In the rows, 128 means zero.
One turn sends every row of this set to another row. A few are shown first. Where does it send the rows asked after them?
J_571: [125 141 138 135 140 130 136 112 135 109 132 145  88 146 101 148 106 145
 141 155 153 106 139 138 164 138 131  98]
J_819: [152 130 115 135 138 120 143 144 105 125 146 132 137 110 107 112 159 109
 100 133  92 128 140 123 131 133 123 105]
J_972: [132 125 114 104 142 142 165 119 137 149 127 115 135 106 128 115 176 124
 136 117 103 137 123 132 147 129 115 115]
J_391: [160 128 120 145 153 128 122 163 145 123  94 165 102 124 120 133 108 137
  92 136 144 117 130 147 122 150 128 130]
J_139: [139 119 103 141 156 132 129 162 133 129 106 167 105 115 113 135 128 146
  77 144 137 117 133 139 111 138 116 134]
J_855: [ 92 143  98 142 135 104 108 125 110 138 108 140 116 125 146 163 137 149
  99 104 142 151 146 126 144 147 108 164]
J_929: [ 91 136 104 120 134 110 112 126 108 130 110 142 105 116 129 176 129 133
 106  99 158 136 148 140 151 145 116 162]
J_562: [118 128  93 112 124 131 129 166 136 107 103 137 161 113 164 140 128 138
 112 104 129 148 134 131 104 113 134 124]
J_659: [147 139 113 104 145 127 154 117 119 149 126 121 135  98 124 102 171 120
 126 113 115 132 137 129 143 138 128 105]
J_644: [146 122 118 159 143 109 122 125 122 109 139 148 117 109 118 125 151 108
 145 167 100 126 151 125 125 154 145 140]
J_76: [117 103 131 118 134 140 129 149 125 141 140 120 125 167 136 154 122 137
 118 105 174 125  96 148 126 156 120 106]
J_901: [137 139 129 147 138 112 131 136 114 111 148 135 118 111 116 116 160 114
 126 161 102 128 153 121 124 159 156 128]
J_351: [134 165 119 123 102 100 107 118 146  95 106 134 111 115 133 134  96 143
 125 116 116 117 156 121 136 106 122 165]
J_310: [156 127 110 146 160 136 128 160 142 109  95 166 111 114 124 146 114 140
  92 143 147 110 130 141 121 145 116 126]
J_445: [121 130 126 123 148 118 140  97 142 130 123 124 119  96 132 125 169 121
 162 147 122 139 135 125 153 163 150 135]
J_350: [157 119 148 110  91 131 139 143 146 132 126 106 132 162 138 120  91 129
 140 127 130 105 115 138 115 115 126 117]
J_359: [131 159 103 122  96  88 112 107 148 104 110 130 114 136 126 117 100 148
 123 120 109 138 148 110 134 104 129 158]
J_312: [109 134 101 114 118 117 128 150 149 124 109 140 156  95 158 124 139 145
 105 106 124 151 127 125 110 100 126 125]
J_846: [120 125 108 113 116 126 122 176 137 121 105 141 158 118 160 131 127 135
 105  96 125 151 133 140 105 118 138 128]
J_155: [166 131 138 125 102 127 133 139 157  97 142 107 126 158 143 117  93 140
 132 123 125  99 112 134 119 126 129 121]
J_904: [115 105 138 142 136 133 139 137 120 144 137 125 126 153 137 147 138 144
 108 112 170 112 105 159 121 174 110 122]
J_353: [156 123 120 139 148 135 134 176 138 142  93 157 112 130 125 150 111 125
  85 143 139 122 125 141 117 131 108 120]
J_698: [148 133  95 144 136 107 110  96 124 104 124 110 126 149 105 134 131 122
 137 135 136 142 109 107  81 124 104 150]
J_302: [149 113 106 109 108 139 143 109 122 126 119 121 146 151 107 132 160 121
 146 123 130 121  98 123  98 130  93 150]
J_457: [160 127  95 145 135  99 118 105 136 102 129 123 128 149 113 134 133 110
 133 141 115 137 105 107 103 128  93 150]
J_845: [109 140 123 146 156 108 111  91 131 110 132 110 114 129 129 143 134 136
 142 154 110 140 119 108 122 155  90 165]
J_536: [ 98 127 133 113 130 147 136  97 117 133 119 105 135 132 125 142 159 148
 153 136 127 124 111 126 118 158  92 166]
J_684: [107 138 134 129 127 154 134 101 114 128 114  95 136 138 114 142 152 163
 134 132 130 128 101 110 113 151  94 159]
J_839: [101 139 119 136 140 100 105 135 118 145  98 136 102 121 135 179 114 126
 105 123 149 150 142 128 150 139 115 157]
J_270: [ 87 139 111 122 134 117 100 128 109 140 105 150 107 127 127 174 129 142
 115 106 166 144 139 133 148 142 116 154]
J_95: [132 148 126 116 142 120 142 113 130 136 127 125 116 100 137 110 171 125
 152 141 127 132 150 124 137 164 162 126]
J_439: [140 134 115 129 105 142 132 106 115 119 119 113 137 155  99 136 159 135
 140 125 143 123 103 117  83 121  97 150]
J_835: [127 142 145 138 138 122 127 111 134 126 132 146  86 150 103 136 100 142
 140 145 145 113 144 140 175 140 136 102]
J_802: [123 102 124 121 136 137 140 145 120 132 145 110 123 161 138 159 127 132
 112 103 168 115 104 151 136 167 123 116]
J_85: [114 137 112 145 160 117 112  88 122 112 120  94 123 129 119 139 123 150
 133 144 126 146 106 101 112 151 100 157]
J_387: [147 151 118 128  96  93 105 132 142 117  96 135 120 126 131 137  86 125
 126 128 117 134 147 114 130  96 125 156]
J_822: [112 126 111 101 117 125 134 162 140 144  89 130 156 110 161 146 125 131
 114 108 132 158 125 129 123 109 132 125]
J_250: [106 137 125 116 101 118 131 103 140 122 147 123 142 135 152 123 128 150
 166 125 138 137 133 113 151 112 152  94]
J_213: [ 92 139 138 109 103 112 124 116 132 134 123 118 132 135 144 143 104 135
 170 136 139 145 147 124 153 112 157 107]
J_298: [ 86 141 133 106 100 121 126 122 125 124 138 121 138 143 143 133 123 141
 153 107 130 147 144 133 157 110 150  98]
J_968: [128 167 123 125 105 107  93 123 145 106 100 148 110 122 127 132  91 151
 126 126 116 127 152 112 133 106 120 163]
J_631: [135 134 148 149 134 122 127 129 130 132 130 145  89 154 109 147  91 130
 143 171 143 108 145 136 148 133 134 102]
J_400: [133 123 126 145 138 131 132 115 125 129 145 152  92 155 105 135 115 152
 139 163 153 104 139 128 154 152 144 106]
J_153: [106 109 147 122 137 138 137 147 123 160 129 108 115 160 143 164 120 131
 121 121 165 122 109 150 135 160 118 120]
J_362: [ 88 141 120 102 105 128 136 116 129 108 142 119 137 141 141 142 120 145
 161 119 135 140 144 127 151 105 149  97]
J_786: [159 129 143 120 106 128 123 143 160 105 135 116 129 162 136 111  82 146
 129 127 125 111 106 128 111 118 125 116]
J_39: [156 117 106 139 136 134 146 145 116 126 143 138 137 121 113 116 161 108
 117 136  82 124 141 131 116 122 110 119]
J_345: [155 121 141 124  96 116 143 119 154 112 139 113 125 164 119 102 103 144
 132 129 137  98 105 140 113 129 131 118]

J_391 -> J_76
J_845 -> J_39
Now find these:
J_439 -> J_95
J_213 -> J_387
J_855 -> J_139
J_310 -> J_802

One turn sends every row of this set to another row. A few are shown first. Where does it send the rows asked after them?
J_709: [119 134 127 138 141 149  98 154  77 115 121 126 126 107 123 162 131 109
 137 106 128 111 128 119 136]
J_88: [126 150 128 120 175 133 119 131 120  93 132 138  98 108 147 158 109 100
 122 127  98 125 114  89 128]
J_814: [151 161 112 123 102 120 114 156 158 137 110 150 130 123 141 159 135 126
 149 140  89 129 166 129 139]
J_467: [120 124 140 117 165 112 168 151 179 114 101 108 143 147 127 139 143 137
 122 127 101 127 127 113 141]
J_881: [111 123 113 136 107 118  99 143 115 141 151 148 167 142 143 144 116 111
 130 139 134 129 154 140 144]
J_699: [ 98 168 134 118 121 133 120 108 116 113 137 137 107 138  89 172 123 150
 109 147 122 108 121 129 162]
J_441: [135 158 160 142 135 170 141 172 122 107  91 161 138 152 129 140 122 129
 134 136 111 121 117 133 124]
J_454: [139 142 132 120 147 151 119 168 158 119  84 134 120 149 129 156 109 142
 120 154 102 139 116  84 143]
J_821: [140 136 172 108 146 105 129 148 144 138 155 148  99 147 143 146 144 107
 136 108 107  90 123 121 109]
J_344: [105 135 115 106 156 129 164  94 151 135 170 110 122 124 133 143 136 117
 128 119 118 127 140 114 137]
J_763: [ 95 135 123 105 103 143 124 150 154 123 157 136 124 141 150 137 103 104
 117 102 119  92 115  94 113]
J_547: [129 135 138 138 128 115 136 155  99 100 137 167 118 144 146 141 126 138
 151 147 117  95 122 156 160]
J_375: [132 119 136 108 158 123 167 135 166 145 107 120 132 150 114 127 112 148
 103 151 100 142 134 108 139]
J_190: [136 108 148 130 148 157 123 144 164 119  95  99 132 138 153 156 136 141
 117 125 107 117 119  79 137]
J_727: [121 115 155  99 128 107 115 122  98 119 156 141  97 151 140 149 119 126
 116 134 123 136  90 103 124]
J_45: [ 83 161 165 140 109 130 138 107 121 102 118 140 134 121  89 153 136 127
 110 142 105 131 143 122 135]
J_583: [102 135 143 117 131 136 137 141 153 142 157 173 146 121 163 151 123 118
 152 131  82 134 103 131 118]
J_865: [123 128 111 110 163 129 127 152 179 139 117 123 121 139 132 162 120 134
 123 159 100 143 119  83 155]
J_758: [133 125 147 125 128 144 126 142 178 135  86 111 142 156 137 136 154 159
 118 119 122 124 131 109 148]
J_334: [ 98 128 101 122 140 136 144 133  99 138 152 140  96  97 106 152 114 125
 139 140 110 113 136 128 158]
J_71: [ 87 127 136  94  83 118 143 127 147 121 160 123 113 161 123 166 126 128
 145 128 123 134 129 130 130]
J_226: [104 154 119 125 112 132 121 145 167 154 121 155 141 155 120 113 145 136
 109 127 141 122 138 137 158]
J_963: [ 90 133 138 143 123 117 141 136 115 130 128 132 128  99 107 131 168 110
 146 107 121 121 158 135 144]
J_958: [159 150 122 118 142  99 145 149 110 106 107 147 127 125 142 103 118 124
 102 123 103 113 122 110 128]
J_807: [120 117 154 147  97 130 145 136 103 120 148 141 106 139 129 122 119 103
 132 153 127 103 164  96 129]
J_827: [149 136 112 116 100 163 159 114 122 148 142 115 137 140 149 127 136 147
 137 133 123 116 133  96 132]
J_32: [117 151 163 131 133 134  94 101  96 123 125 130 144 131 104 172 132 133
  97 133 122 128 125 127 134]
J_719: [147 118 147 124 138 155 135 128 130 166 130 145 101 139 118 134  96 128
  92 156 112 112 151 117 126]
J_401: [108 155 137 133 133 138 112 129 165  99 121 123 130 115 155 169 163 115
 150  93 108 116 144 129 139]
J_380: [100 120 171 121  99 104 106 141 132  94 117 153 125 129 149 163 125 119
 130 117  90 142 121 139 117]

J_709 -> J_334
J_881 -> J_547
Now find these:
J_758 -> J_454
J_71 -> J_380
J_814 -> J_958
J_441 -> J_719
J_583 -> J_821
J_190 -> J_865
J_699 -> J_45
J_344 -> J_401

One turn sends every row of this set to another row. A few are shown first. Where does it send the rows asked after them?
J_598: [132 134 190 149 117  89 116 115 159 186  98  97 162 119 150 105 139 130
 132 140 141 152 106 182  98 111 156  98 111 103 114 140 123 172 150 135
 136 177 140 110 138 148  70  95 126 180  75 108]
J_756: [135 119 162 133  95 102 122 146 168 198 113 109 171 111 153 101 154 127
 116 142 164 166 119 179 102 149 166 119 150 100 109 119 143 180 165 130
 112 190 109 105 177  97 117  58 131 163  88 120]
J_286: [ 99 109 123  97 120 101 143 142 153 168 141 124 170 139 123 109 140 111
 143 166 163 185 140 146 169 143 143 151 166 100 107 132 173 180 159 104
 134 161 122  99 148  81 155 103 141 115  79 118]
J_214: [110 120 162 116 135  81  95 128 147 157 161 110 170 105 137  87 123 109
 138 135 118 153 131 128 124 126 119  85 104 118 120 134 121 159 128 138
 119 187 163  99 131 159 106 139 123 117  64 144]
J_435: [106 129 159 104 140  65  88 149 145 167 153 107 191 105 142  87 134 127
 130 146 127 133 108 129 124 131 114 102 127 116 117 134 106 146 127 140
 122 194 171 125 123 144 110 131 138 123  82 143]
J_868: [138 102 140  91 109 103  95 140 108 162  81 119 134 147 124 121 151 139
 130 136 119 164 133 134 115 116 118 154 161 108  90 101 147 143 140  98
 125 150 152  89 151 146 132 134 153 155  96 146]
J_422: [116 122 194 146 110  93 127 111 158 168  93 108 160 140 158 114 146 114
 140 143 126 147 130 162  92 114 166 100 122 107 124 146 140 176 156 132
 155 181 129 111 137 141  73  94 124 179  61 113]
J_317: [137 104 144  93 109 110 103 140 108 153  79 115 130 149 121 114 147 128
 131 132 120 165 138 130 117 116 122 146 161 107  92 101 153 142 142  99
 128 144 154  86 149 152 128 136 153 160  91 148]
J_567: [131 108 137 124 147  89 109 113 139 161 143  90 126 113 101  89 134 124
 158 180 155 179 135 155 137 113 115 142 102  88 116 158 152 146 150 116
 109 152 166 114 115 115  94 130 175 113  82 149]
J_61: [ 96 114 157 103 133  65  91 130 149 164 150 128 177 117 150 103 132 130
 140 156 105 146 120 130 137 113 122 110 112 118 106 149 112 163 133 128
 141 185 163 111 110 146 113 144 124 111  69 134]
J_483: [127 135 190 146 117  85 113 130 157 182  97  96 177 127 153 109 152 122
 131 139 146 135 114 164  78 129 154 101 135 108 130 132 126 161 149 142
 134 194 133 126 151 133  77  81 137 186  78 118]
J_847: [111 116 118  99 127  96 131 150 154 184 146 117 180 126 118 105 142 120
 137 163 175 183 128 155 160 153 134 150 165  98 108 121 163 173 150 110
 112 171 122 106 163  78 158  95 147 115  93 122]
J_930: [ 90 121 169 101 135  76 110 145 142 141 146 108 180 121 146  85 131 101
 140 143 119 134 126 111 132 125 126  95 131 119 119 145 127 152 139 133
 146 180 173 117 107 151 105 138 132 132  61 142]
J_182: [ 95 112 159 109 130  69  90 137 147 155 155 125 184 123 148 103 144 110
 140 146 106 139 140 108 107 137 121 102 128 125 129 137 125 156 127 134
 131 205 153 117 134 137 119 129 129 112  66 149]
J_971: [115 125 186 136 113  78 115 119 159 182  88 115 176 138 162 125 157 139
 134 158 128 139 110 170  95 111 160 119 133 106 113 149 123 173 154 129
 160 185 133 127 128 128  81  92 132 178  76 107]
J_511: [111 106 169 120  87 105 142 136 166 176  98 125 161 134 166 110 149 123
 128 156 143 169 126 173 125 123 183 130 150 100  97 144 156 194 183 114
 158 166 113 100 141  99 111  74 122 165  69 107]
J_991: [121 109 160 123  90  94 123 141 169 195 104 128 174 126 164 118 159 139
 121 160 148 164 120 178 111 135 173 137 155 101  99 134 143 186 171 120
 138 185 106 110 160  88 121  63 127 158  85 112]
J_742: [112  97 141 121 138  95 121 117 136 139 139  99 130 139 108  96 147  99
 166 180 142 166 163 122 119 127 125 141 125  95 136 160 174 146 154 114
 129 165 155 121 120 105  99 121 177 116  69 158]
J_613: [130  99 132 129 142  86  99 111 142 164 151 102 132 123 103 105 151 120
 160 179 143 176 156 139 108 132 113 144 110  94 133 150 156 146 140 120
 101 181 145 118 144 101 109 117 174 100  83 160]
J_556: [127 122 183 149 111  81 103 109 162 192 101 118 169 133 157 129 156 136
 135 148 125 150 124 172  76 122 155 111 118 109 122 138 124 174 144 134
 135 201 119 115 157 130  86  86 125 164  77 114]
J_735: [124 116 174 129  91 118 148 136 165 174 102 104 153 116 156  89 134 114
 124 142 159 176 119 183 132 121 180 111 136  96  97 136 156 190 183 120
 142 153 124  89 143 118 100  79 120 174  68 109]
J_324: [112 125 131 105 128 116 151 150 148 165 144  94 166 119 109  79 124  97
 137 147 187 188 128 155 175 147 137 127 157  94 109 121 174 173 160 114
 113 149 138  92 151 101 140 103 146 133  81 120]
J_419: [121 123 123 108 127 109 135 148 153 179 152 101 172 115 109  89 134 105
 134 148 185 188 131 156 160 156 130 131 156  97 114 113 168 170 149 117
  97 167 127  95 170  91 150  96 147 122  90 126]
J_890: [145 108 142  95 112 111  99 140 108 158  83 108 127 139 118 109 141 130
 131 127 126 169 134 137 118 117 118 142 154 106  92  96 149 142 140 102
 118 143 158  83 154 156 126 136 153 161  94 148]
J_15: [146 108 142  94 113 107  96 146 107 161  84 107 134 139 118 110 148 132
 127 127 130 162 131 133 110 123 115 143 163 106  94  92 146 137 137 104
 112 150 156  90 159 151 129 130 157 163 100 151]
J_481: [104 114 128 100 124 112 151 139 150 164 140 109 161 130 119  93 127 106
 143 158 170 193 134 157 183 135 144 139 152  96 100 133 175 183 163 104
 131 144 131  89 139  97 145 112 138 122  75 114]
J_859: [125 113 141 119 149  88 115 137 133 151 140  80 146 121 102  82 148 106
 156 175 166 153 139 130 115 138 114 139 136  93 135 148 160 130 149 124
 110 169 169 135 124 104  96 113 190 130  87 160]
J_771: [143 104 137  95 110 104  91 141 109 163  86 117 133 144 120 120 152 134
 129 131 121 164 138 131 107 124 117 149 161 108  96  93 147 140 135 102
 115 156 149  88 164 146 133 129 155 155  98 152]
J_346: [136 127 171 133  98 114 137 149 164 186 108  92 164 103 149  83 138 114
 116 134 175 169 112 185 118 139 169 105 143  96 105 121 148 178 173 131
 117 167 124  98 161 112 103  67 129 178  81 116]
J_325: [118 104 132 111 147  74 106 128 139 163 134 101 145 128 112 102 152 135
 156 196 150 159 130 142 129 119 116 162 130  90 116 162 147 139 151 112
 127 166 163 137 110  93 105 120 185 117  90 149]

J_182 -> J_435
J_317 -> J_868
Now find these:
J_991 -> J_756
J_556 -> J_483
J_742 -> J_325
J_481 -> J_286

One turn sends every row of this set to another row. A few are shown first. Where does it send the rows asked after them?
J_117: [ 85  95  82 124 135 139 140 112 124 163 148 117 134 145 100 181 142 165
 170 125 131 114]
J_740: [132 135 143 129 120 116 126 126 162 117 131 142 146 120 115 206 108 156
 163 133 155  99]
J_462: [ 99 165 119 128 119 112 142  87 128 176 131 177 133 122 105 146 130 129
 107 121 110 106]
J_655: [105 123 135 135 143 170 204 125 145 168 135 168  96 118 110 174 122 148
 153 114 121  81]
J_320: [ 88 103  89 116 137 145 153 116 133 170 156 114 128 157  98 173 139 171
 154 123 146 124]
J_638: [ 83 100  75 133 148 134 150 115 141 169 134 120 123 160  99 181 140 163
 159 115 139 114]
J_16: [138 143 147 128 119 126 131 134 174 130 131 129 138 101 121 199 110 152
 149 139 154 103]
J_13: [ 85 103  85 129 134 130 142 109 125 166 152 129 128 170 107 177 138 166
 158 113 127 119]
J_781: [144 132 146 132 126 115 127 128 179 123 128 146 139 119 120 198 113 137
 153 129 155 107]
J_778: [128 128 149 131 125 120 138 130 174 123 127 141 148 122 116 209  97 141
 139 140 155  90]
J_269: [ 99 127 139 119 135 139 212 144 129 144 125 148  89 128 102 167 115 144
 154 121 150 103]
J_909: [101 169 111 141 122 118 153 107 128 171 129 171 137 112  93 141 135 116
 117 122 107  93]
J_255: [108 169 113 135 135 133 149  95 138 174 138 176 133 110 112 133 134 128
 112 122 112 111]
J_896: [107 172 114 138 121 115 141  89 139 154 136 181 132 116 111 146 141 119
 120 119 107 102]
J_424: [ 99 143 140 130 130 138 214 124 138 162 115 142 104 100 131 194 132 145
 145 106 142  91]

J_117 -> J_462
J_13 -> J_896
J_320 -> J_255
Now find these:
J_638 -> J_909
J_269 -> J_655

